In the data rows, the value 128 means zero.
Here are some numbered points:
[145 118  89 101  90 120 111  92 163  81 255 151] 0
[131 102 153 133 120 209 145  76 115 178  65 100] 1
[145 106 138 163 105 138  97  77 111  90 152 196] 2
[169  83 171 155 150 125 151  39  98 162 104 103] 3
[ 93 153  96  80 121 155 168 244 168  99  60  98] 4
[118 173 137 124 136 122  85 153 149 230  49  64] 5
[112 119 130 121 128  99  96 108 143 128 255 127] 6
[ 83 132 114 133 135 108  92 144 157 100 242 148] 7
[155 182 127 148 172 104  71  42 144 171  49 129] 8
[196  99 145 145 120 133 131  76 100 103  49 174] 9
[194 101 167 146 111 120 154  66  94 130  63 128] 10
[140 117 112 155 153 152 109  37 131  61 113 230] 11
[ 88 155 101  97 114 121 169 255 138 113  90 101] 12
[170  99 176 139 130 137 174  52  91 146  48 126] 13
[193  99 148 145 118 135 135  73  99 107  50 169] 14
[166 100 171 137 129 134 166  54  96 140  76 129] 15
[184 110 158 136 110 140 150  76 102 143  54 115] 16
[162  99 168 143 107 150 167  55  97 134  78 136] 17
[147 108 143 166 108 141  87  67 111 108 143 193] 18
[172 100 116 149 140 107  97  74 104  82 151 225] 19
[ 73 116 120 117 159 128 104 178 176  92 241  93] 20
[106 136 158 148 151 147 208  50 109 138  38 119] 21
[136  95 161 138 121 221 141  53 111 187  59 101] 22
[108 144  93  93 121 144 172 227 151 132  70  80] 23
[ 83 160  96  94 153  97 163 161 121  82 255 130] 24
[ 95 125 111 105 108 136 109 255 125 155 141  98] 25
[163 104 121 157 138 121  90  64 103  85 148 226] 26
Which five points above are nearest to each new point? Their numbers follow each, nearest first.
[ 84 160  96  94 149 100 164 173 123  86 236 127] 24 7 20 6 0
[167 131 134 153 177 113  73  29 120 150  93 171] 8 18 26 9 14
[143 115 113 155 151 148 107  40 128  64 116 229] 11 26 19 2 18
[ 94 120 112 107 109 138 100 255 122 162 148  99] 25 12 23 4 20
[104 186 139 117 139 116  92 146 151 221  55  80] 5 8 23 1 25
[ 94 127 145 114  97 136 107 234 134 197 107  84] 25 23 12 5 4
[ 83 131 139 116  99 131  99 241 142 190 132  86] 25 12 23 5 4
[ 92 125 112 106 111 132 106 255 123 151 159 103] 25 12 23 4 20
[ 85 160  94  95 134 105 155 183 132  72 228 139] 24 7 20 6 0
[105 175 136 115 138 120  86 169 156 230  66  57] 5 23 25 8 1
[141 200 124 130 157 102  83  64 167 196  56  79] 8 5 16 1 3
